500 stands for zero in the data rows.
Here are some points, one per row:
"444 209 681 479 519 501 830 693 442 433 239 205 468 499 472 561 384 474 415 322 462 342 809 337 465 537 127 489 653 672 606 505 258 690 543 340 459 291 735 566 567 537 629 502 391 148 408 597 420 628 736 427 587 335 515 407 479 596 642 432 585 257 485 512"
"516 185 556 511 625 439 225 650 485 531 500 508 735 470 583 467 732 502 614 124 347 381 590 877 343 663 452 571 565 742 474 693 431 670 450 650 514 410 270 356 394 182 623 512 677 539 650 526 519 362 274 549 690 509 544 802 462 461 536 434 389 583 286 193"
"347 608 370 261 593 557 640 539 000 457 472 477 189 562 510 579 116 598 464 553 530 543 504 529 607 643 760 383 509 546 468 375 525 375 524 686 735 562 369 155 502 558 513 349 562 552 316 607 328 500 557 422 356 707 597 517 809 439 542 341 305 720 428 305"
"398 478 458 472 582 348 656 539 598 643 446 415 592 331 709 459 371 751 476 465 489 524 460 474 649 000 555 920 554 521 292 345 562 353 433 451 586 578 427 376 466 583 560 640 434 597 347 510 424 241 640 394 319 554 488 934 302 390 298 483 334 347 478 717"
"580 580 428 436 382 426 946 380 525 502 610 564 688 601 664 503 569 361 273 598 645 616 805 495 395 579 533 688 629 763 480 655 299 349 724 617 593 735 472 690 528 404 567 543 419 723 702 153 543 738 669 551 743 578 393 439 496 603 598 654 514 482 200 723"
"265 382 494 999 430 125 597 500 672 566 561 589 177 511 649 446 448 391 384 494 381 468 420 588 478 528 581 442 386 463 999 500 789 402 355 441 514 418 272 198 520 656 516 528 476 491 356 410 400 439 474 863 435 498 476 331 360 557 696 619 634 643 668 607"
"507 538 318 462 485 220 604 457 635 375 391 404 400 620 377 498 567 658 642 415 571 400 464 564 738 228 490 258 488 440 073 717 582 524 390 256 771 389 377 475 302 618 548 518 299 520 692 597 652 660 447 609 571 651 450 184 527 472 242 707 244 519 770 504"
"444 229 280 353 577 655 307 761 428 401 489 635 547 475 598 738 670 455 647 618 516 401 490 592 363 398 455 425 478 275 551 593 427 275 367 258 498 309 717 426 238 534 526 452 774 436 690 111 482 570 422 533 568 415 397 999 511 962 339 331 742 665 498 404"
"692 664 281 277 502 240 405 462 646 619 589 539 308 429 405 800 364 464 567 744 566 521 586 399 821 761 289 375 589 666 513 282 777 510 481 558 301 627 448 589 407 501 681 504 433 466 414 686 508 356 558 578 405 518 739 647 340 484 289 557 465 419 342 305"
"167 317 332 356 649 733 295 679 445 819 459 664 924 359 704 682 514 508 707 292 403 236 380 408 475 639 422 574 574 208 521 473 509 432 365 505 324 386 517 584 368 650 527 208 442 778 648 285 522 243 281 502 543 518 463 000 472 713 569 200 573 532 325 503"
"424 687 493 485 650 574 629 445 809 313 311 383 563 562 289 756 466 575 370 639 559 239 328 206 428 665 999 383 486 669 399 340 566 609 495 602 391 640 261 449 483 352 437 585 595 390 389 504 418 496 428 395 458 394 693 599 606 591 396 147 307 752 468 726"
"601 500 510 555 235 549 118 112 529 355 287 336 452 458 463 673 362 399 441 739 776 500 813 638 487 561 682 894 579 483 489 687 172 608 495 570 227 461 439 469 580 537 587 455 405 624 529 601 466 642 408 480 396 530 130 439 605 441 591 674 657 403 565 554"
"396 477 465 451 425 565 229 538 391 598 575 657 585 448 563 657 692 301 349 379 630 857 416 298 534 403 283 492 456 705 482 672 371 579 345 562 403 389 649 322 350 402 245 709 684 193 307 498 791 717 366 458 563 480 564 398 675 362 647 463 393 253 451 617"
"636 565 318 626 491 785 362 773 379 327 600 254 391 733 628 538 866 389 631 198 467 624 657 322 576 358 398 526 306 469 612 644 668 770 511 509 201 450 405 645 666 689 526 563 498 745 400 355 560 362 420 342 684 377 359 619 554 475 569 438 500 544 398 309"
"551 529 346 384 466 362 574 503 551 428 634 490 337 508 225 330 666 760 563 572 490 529 570 580 412 130 384 578 351 526 447 419 512 416 682 608 565 511 386 461 538 334 624 692 671 353 646 365 289 397 477 221 150 473 723 000 504 435 180 578 662 513 626 495"
"328 414 535 447 441 768 472 336 562 451 489 713 401 512 439 245 453 501 453 490 245 380 312 551 544 526 619 547 365 271 820 541 863 341 594 434 581 390 396 591 512 390 542 834 190 582 734 499 371 759 374 958 335 639 692 642 456 387 722 430 417 198 682 368"
"498 719 216 599 525 568 502 425 913 413 332 545 485 530 347 355 357 578 552 526 612 589 494 671 533 781 106 389 255 668 336 222 400 465 505 667 644 661 506 553 566 663 254 419 466 472 375 430 489 356 662 455 348 837 471 678 539 519 609 131 396 549 640 429"
"847 759 729 774 450 748 724 435 380 768 598 489 363 261 790 362 645 596 360 521 673 430 718 532 456 822 559 636 304 352 307 562 304 478 348 319 522 638 635 546 332 343 489 659 615 688 553 932 582 554 558 507 646 452 671 410 436 795 496 519 627 504 671 531"
"695 351 531 608 491 611 439 000 335 652 638 429 593 309 374 517 444 459 484 764 691 424 273 472 377 197 352 391 621 534 667 652 260 784 405 606 559 523 494 636 767 690 578 498 500 428 631 479 544 375 779 450 802 400 528 537 551 567 606 508 529 532 399 448"
"898 459 620 655 615 605 684 210 384 438 487 677 606 591 543 458 508 364 402 259 792 472 760 589 470 578 587 543 588 322 499 128 715 615 539 542 501 482 764 448 352 504 347 512 467 286 793 587 557 609 534 449 541 519 362 465 297 230 403 548 657 645 280 721"
"506 558 723 211 241 527 381 654 340 713 441 503 384 498 319 444 770 239 274 408 340 464 521 466 419 438 371 303 709 361 360 640 333 738 526 522 310 534 686 330 684 281 318 305 610 673 401 259 582 378 552 564 527 474 330 591 074 355 531 443 366 505 709 546"
"767 485 601 770 475 741 424 999 407 548 412 560 695 490 364 313 366 491 462 689 731 523 285 573 361 314 463 460 701 658 546 340 298 656 675 539 220 529 592 589 492 637 563 497 474 394 551 676 435 674 601 610 598 530 389 464 562 502 588 792 409 600 418 553"
"415 697 913 245 596 171 656 517 644 292 552 578 523 642 598 463 588 738 740 686 497 574 497 555 602 211 610 461 402 499 981 541 613 342 590 470 588 655 576 648 434 506 150 354 513 528 407 705 479 359 349 823 493 298 354 353 502 544 867 413 540 471 633 310"
"093 560 638 492 407 350 645 498 663 652 616 641 415 620 363 368 549 414 880 460 146 389 153 517 597 633 703 488 271 324 733 703 682 275 522 438 370 406 517 501 516 460 532 331 385 533 712 773 492 687 610 000 560 809 601 784 568 376 702 699 754 439 520 611"
"416 573 383 482 621 274 671 553 505 276 640 609 524 315 555 391 422 536 515 540 412 530 381 425 696 864 489 608 361 350 231 422 328 591 742 621 650 605 415 514 760 780 562 344 580 351 452 469 510 479 231 630 430 184 588 739 479 229 168 587 601 206 521 573"
"575 624 696 586 322 429 013 629 262 461 505 125 898 431 385 573 363 621 437 363 460 679 584 432 410 664 312 300 544 485 583 372 457 421 484 259 665 459 457 634 517 263 359 601 363 393 482 272 525 367 563 437 601 352 582 569 611 470 615 798 587 525 565 799"
"488 344 628 371 576 737 577 429 973 549 693 401 290 460 538 515 176 558 314 448 391 705 519 377 359 630 790 337 708 428 374 479 531 559 354 651 682 509 584 719 462 679 398 352 687 601 200 440 402 542 403 359 138 610 640 558 734 481 404 682 240 699 387 253"
"506 508 458 644 628 393 394 392 569 421 433 611 469 774 547 309 571 320 584 691 177 662 211 534 403 454 612 538 569 598 142 497 768 175 556 318 624 451 633 533 695 263 799 535 390 517 215 676 710 510 627 521 513 358 259 213 488 562 155 391 575 494 584 384"
These points spread out most along one direction. Take the direction at right angles to it along which they spread out most. Then take the direction at right angles to both along which they spread out most. Go by this last direction. Where along it does each point below lie, from 0 to 99? 50 is the average, and the first point above lies past it. One standard deviation of the points above along it is 16.
"416 573 383 482 621 274 671 553 505 276 640 609 524 315 555 391 422 536 515 540 412 530 381 425 696 864 489 608 361 350 231 422 328 591 742 621 650 605 415 514 760 780 562 344 580 351 452 469 510 479 231 630 430 184 588 739 479 229 168 587 601 206 521 573" 42
"695 351 531 608 491 611 439 000 335 652 638 429 593 309 374 517 444 459 484 764 691 424 273 472 377 197 352 391 621 534 667 652 260 784 405 606 559 523 494 636 767 690 578 498 500 428 631 479 544 375 779 450 802 400 528 537 551 567 606 508 529 532 399 448" 59
"507 538 318 462 485 220 604 457 635 375 391 404 400 620 377 498 567 658 642 415 571 400 464 564 738 228 490 258 488 440 073 717 582 524 390 256 771 389 377 475 302 618 548 518 299 520 692 597 652 660 447 609 571 651 450 184 527 472 242 707 244 519 770 504" 59
"347 608 370 261 593 557 640 539 000 457 472 477 189 562 510 579 116 598 464 553 530 543 504 529 607 643 760 383 509 546 468 375 525 375 524 686 735 562 369 155 502 558 513 349 562 552 316 607 328 500 557 422 356 707 597 517 809 439 542 341 305 720 428 305" 29
"601 500 510 555 235 549 118 112 529 355 287 336 452 458 463 673 362 399 441 739 776 500 813 638 487 561 682 894 579 483 489 687 172 608 495 570 227 461 439 469 580 537 587 455 405 624 529 601 466 642 408 480 396 530 130 439 605 441 591 674 657 403 565 554" 65
"692 664 281 277 502 240 405 462 646 619 589 539 308 429 405 800 364 464 567 744 566 521 586 399 821 761 289 375 589 666 513 282 777 510 481 558 301 627 448 589 407 501 681 504 433 466 414 686 508 356 558 578 405 518 739 647 340 484 289 557 465 419 342 305" 39
"424 687 493 485 650 574 629 445 809 313 311 383 563 562 289 756 466 575 370 639 559 239 328 206 428 665 999 383 486 669 399 340 566 609 495 602 391 640 261 449 483 352 437 585 595 390 389 504 418 496 428 395 458 394 693 599 606 591 396 147 307 752 468 726" 28
"580 580 428 436 382 426 946 380 525 502 610 564 688 601 664 503 569 361 273 598 645 616 805 495 395 579 533 688 629 763 480 655 299 349 724 617 593 735 472 690 528 404 567 543 419 723 702 153 543 738 669 551 743 578 393 439 496 603 598 654 514 482 200 723" 67
"575 624 696 586 322 429 013 629 262 461 505 125 898 431 385 573 363 621 437 363 460 679 584 432 410 664 312 300 544 485 583 372 457 421 484 259 665 459 457 634 517 263 359 601 363 393 482 272 525 367 563 437 601 352 582 569 611 470 615 798 587 525 565 799" 53
"506 508 458 644 628 393 394 392 569 421 433 611 469 774 547 309 571 320 584 691 177 662 211 534 403 454 612 538 569 598 142 497 768 175 556 318 624 451 633 533 695 263 799 535 390 517 215 676 710 510 627 521 513 358 259 213 488 562 155 391 575 494 584 384" 59
"847 759 729 774 450 748 724 435 380 768 598 489 363 261 790 362 645 596 360 521 673 430 718 532 456 822 559 636 304 352 307 562 304 478 348 319 522 638 635 546 332 343 489 659 615 688 553 932 582 554 558 507 646 452 671 410 436 795 496 519 627 504 671 531" 70
